0: [115. 132. 118. 130. 139. 128. 119. 121. 136. 98. 127. 144.]
1: [137. 107. 77. 103. 156. 126. 126. 125. 131. 143. 124. 130.]
2: [155. 129. 114. 141. 142. 117. 120. 116. 118. 156. 128. 142.]
3: [147. 125. 136. 115. 134. 120. 125. 145. 119. 104. 125. 118.]
4: [99. 134. 147. 115. 163. 141. 107. 126. 116. 95. 131. 118.]
5: [132. 124. 133. 121. 149. 126. 120. 125. 125. 109. 141. 126.]
6: [147. 135. 96. 134. 150. 120. 116. 111. 123. 99. 130. 128.]
7: [155. 131. 99. 134. 138. 119. 126. 117. 115. 118. 139. 141.]
8: [134. 135. 119. 135. 115. 147. 146. 121. 124. 135. 129. 132.]
9: [70. 141. 164. 142. 93. 161. 101. 115. 126. 124. 144. 131.]
10: [142. 126. 136. 116. 129. 115. 128. 135. 117. 117. 111. 128.]
11: [140. 121. 98. 115. 153. 114. 121. 125. 120. 126. 133. 129.]
12: [129. 114. 116. 96. 173. 128. 118. 132. 124. 94. 139. 116.]
13: [142. 128. 123. 130. 136. 119. 119. 121. 132. 101. 110. 128.]
14: [115. 124. 128. 139. 100. 134. 116. 116. 144. 129. 129. 126.]
15: [108. 128. 127. 135. 110. 132. 117. 116. 144. 116. 134. 136.]
16: [150. 121. 117. 137. 118. 118. 129. 138. 124. 111. 119. 123.]
17: [111. 105. 53. 71. 157. 170. 149. 129. 139. 189. 128. 148.]
18: [154. 129. 134. 115. 138. 125. 129. 135. 131. 110. 121. 129.]
19: [150. 153. 168. 132. 85. 94. 136. 116. 100. 98. 137. 123.]
20: [136. 126. 139. 141. 146. 141. 138. 125. 133. 130. 126. 115.]
21: [131. 124. 120. 142. 114. 116. 121. 129. 126. 115. 135. 145.]
22: [139. 120. 143. 122. 138. 121. 126. 138. 126. 127. 124. 127.]
23: [136. 121. 117. 128. 136. 109. 128. 121. 141. 148. 129. 128.]
24: [149. 128. 120. 127. 143. 118. 118. 125. 116. 110. 127. 127.]
25: [144. 125. 120. 133. 147. 119. 120. 123. 122. 105. 125. 119.]
26: [143. 121. 118. 118. 134. 115. 129. 120. 122. 156. 122. 140.]
27: [148. 146. 218. 104. 149. 211. 165. 142. 104. 195. 143. 141.]
28: [124. 117. 146. 124. 154. 131. 124. 126. 132. 107. 133. 117.]
29: [135. 123. 134. 123. 135. 122. 121. 133. 127. 122. 124. 129.]
30: [134. 126. 139. 112. 133. 134. 123. 141. 120. 89. 124. 125.]
31: [131. 129. 140. 109. 135. 128. 123. 132. 128. 102. 119. 133.]
32: [149. 134. 122. 124. 155. 124. 120. 126. 111. 102. 130. 111.]
33: [85. 129. 165. 132. 124. 145. 101. 135. 135. 105. 135. 108.]
34: [138. 124. 135. 127. 154. 121. 116. 129. 118. 119. 137. 121.]

[126. 124. 131. 132. 140. 124. 116. 127. 131. 120. 123. 132.] 29 22 5 34 13
[88. 122. 185. 144. 130. 142. 104. 138. 146. 138. 130. 114.] 33 9 28 14 15
[199. 99. 0. 90. 208. 125. 150. 117. 121. 143. 119. 176.] 1 17 11 7 6
[118. 133. 123. 126. 139. 131. 119. 126. 131. 97. 120. 127.] 0 31 13 5 30
[144. 127. 105. 152. 100. 114. 128. 130. 122. 134. 132. 150.] 21 16 7 8 2
[108. 184. 238. 251. 0. 37. 138. 117. 134. 59. 140. 100.] 19 9 33 14 21
[31. 128. 192. 137. 65. 164. 98. 134. 163. 140. 135. 129.] 9 33 14 15 4
[118. 98. 79. 98. 161. 67. 102. 127. 137. 70. 124. 118.] 12 11 6 25 13
[134. 131. 126. 117. 144. 128. 124. 122. 124. 102. 136. 128.] 5 24 25 31 34
[151. 125. 85. 107. 109. 116. 155. 134. 114. 194. 116. 133.] 26 2 23 1 8
[65. 148. 196. 161. 97. 209. 120. 120. 134. 201. 141. 145.] 9 27 33 14 8
[101. 121. 197. 131. 117. 146. 97. 140. 164. 115. 135. 90.] 33 9 28 14 15
[0. 125. 238. 158. 3. 205. 86. 135. 182. 162. 129. 112.] 9 33 14 15 8
[140. 119. 146. 114. 146. 128. 133. 141. 121. 123. 132. 129.] 22 29 18 34 3
[58. 255. 255. 255. 0. 70. 208. 98. 149. 5. 147. 97.] 19 9 33 15 14
[3. 213. 255. 188. 0. 171. 211. 117. 172. 44. 123. 111.] 9 33 19 15 14
[0. 227. 255. 212. 0. 160. 214. 118. 190. 61. 128. 92.] 9 33 19 15 14
[181. 95. 1. 96. 177. 119. 142. 145. 117. 143. 119. 146.] 1 17 11 7 6
[130. 119. 140. 134. 130. 126. 120. 128. 136. 110. 122. 126.] 29 22 13 31 28
[160. 128. 140. 124. 192. 115. 123. 130. 102. 68. 129. 132.] 32 12 25 24 34
[132. 125. 127. 120. 131. 125. 129. 133. 133. 118. 128. 129.] 29 22 18 31 5
[159. 134. 89. 142. 132. 116. 124. 118. 118. 122. 140. 148.] 7 6 2 11 24
[140. 119. 114. 130. 137. 113. 126. 124. 128. 136. 127. 134.] 23 26 29 11 2
[135. 138. 121. 103. 147. 130. 124. 119. 110. 98. 144. 139.] 5 24 31 32 30
[97. 131. 185. 151. 144. 154. 110. 143. 130. 137. 129. 113.] 33 20 28 4 9
[118. 113. 132. 170. 177. 156. 94. 134. 105. 251. 128. 144.] 2 26 23 20 22
[140. 125. 125. 111. 161. 151. 133. 118. 134. 146. 144. 122.] 20 5 34 23 11
[157. 129. 113. 136. 117. 116. 130. 136. 117. 124. 124. 135.] 16 21 7 24 10
[123. 116. 96. 102. 189. 162. 114. 120. 167. 108. 131. 127.] 12 1 0 28 5
[151. 178. 218. 157. 217. 255. 236. 152. 59. 246. 119. 193.] 27 20 8 2 26
[153. 106. 49. 73. 148. 100. 173. 132. 150. 175. 124. 101.] 1 17 11 23 26
[52. 141. 240. 151. 166. 211. 130. 132. 117. 181. 140. 112.] 27 9 33 4 20
[174. 127. 119. 103. 184. 119. 140. 144. 109. 107. 128. 120.] 32 12 18 24 3
[117. 140. 106. 131. 132. 141. 115. 112. 137. 78. 125. 126.] 0 13 6 15 25
[140. 145. 51. 145. 68. 131. 168. 133. 99. 169. 120. 145.] 8 26 7 2 21
[139. 115. 112. 74. 197. 121. 123. 134. 114. 93. 133. 125.] 12 11 32 5 34
[22. 123. 192. 166. 39. 170. 93. 127. 168. 147. 130. 122.] 9 33 14 15 8
[133. 114. 64. 100. 120. 133. 163. 131. 121. 250. 123. 119.] 17 26 1 23 2
[117. 137. 145. 102. 101. 171. 169. 126. 125. 125. 113. 135.] 8 31 20 30 14
[161. 68. 2. 54. 215. 119. 146. 140. 132. 128. 100. 111.] 1 17 11 12 6
[0. 136. 91. 50. 27. 255. 251. 125. 147. 198. 95. 159.] 17 8 9 14 15
[130. 126. 120. 127. 139. 129. 123. 123. 127. 106. 118. 133.] 13 0 25 29 24
[108. 135. 142. 117. 124. 133. 101. 118. 122. 131. 141. 140.] 15 29 14 5 31
[90. 193. 191. 252. 0. 78. 169. 112. 136. 63. 126. 130.] 19 9 14 15 21
[146. 126. 114. 141. 146. 118. 116. 127. 135. 98. 127. 119.] 25 13 24 6 32
[122. 136. 141. 99. 141. 144. 124. 147. 124. 70. 118. 114.] 30 31 3 4 28
[141. 87. 0. 1. 138. 140. 232. 135. 153. 255. 106. 104.] 17 1 26 23 11
[133. 106. 70. 100. 179. 152. 116. 145. 120. 119. 119. 144.] 1 11 12 6 7
[127. 117. 140. 128. 144. 129. 128. 140. 134. 100. 121. 110.] 28 30 3 31 29
[152. 125. 112. 157. 142. 104. 104. 121. 127. 175. 122. 129.] 2 23 26 11 7
[131. 131. 156. 151. 105. 102. 130. 129. 137. 115. 136. 126.] 21 14 29 15 22
[143. 122. 116. 142. 143. 120. 116. 123. 127. 106. 123. 123.] 25 24 13 6 16
[198. 130. 89. 142. 199. 78. 100. 127. 129. 96. 136. 132.] 6 7 11 32 24
[128. 111. 71. 103. 127. 139. 164. 126. 122. 255. 127. 134.] 17 26 1 2 23
[152. 146. 161. 136. 91. 97. 140. 115. 102. 117. 141. 138.] 19 21 10 16 22
[91. 219. 254. 255. 0. 56. 174. 112. 131. 24. 143. 104.] 19 9 33 15 14
[225. 79. 0. 66. 213. 107. 154. 129. 117. 120. 105. 164.] 1 11 17 7 6
[110. 112. 137. 95. 154. 173. 150. 131. 161. 157. 124. 115.] 20 28 8 22 29
[177. 79. 0. 3. 144. 87. 255. 144. 119. 255. 108. 107.] 17 1 26 11 23
[109. 131. 195. 164. 150. 177. 120. 130. 98. 235. 135. 135.] 27 20 2 9 26
[125. 120. 168. 131. 106. 136. 114. 136. 125. 86. 126. 123.] 30 31 33 3 28
[119. 126. 112. 140. 91. 145. 155. 131. 139. 147. 112. 140.] 8 14 15 21 16
[146. 147. 146. 146. 89. 104. 134. 131. 119. 90. 122. 125.] 19 16 21 10 3
[128. 126. 108. 157. 117. 114. 121. 128. 144. 115. 133. 140.] 21 15 16 14 0
[114. 139. 127. 170. 130. 86. 117. 133. 112. 86. 141. 144.] 21 0 25 24 13
[142. 111. 69. 117. 171. 114. 137. 128. 133. 172. 122. 150.] 1 11 26 2 23
[131. 119. 147. 137. 145. 120. 114. 136. 134. 106. 125. 112.] 28 34 29 5 22
[143. 125. 90. 160. 116. 114. 123. 122. 148. 130. 129. 144.] 21 7 23 16 2
[84. 115. 49. 89. 100. 184. 165. 116. 159. 129. 114. 142.] 17 1 8 15 14
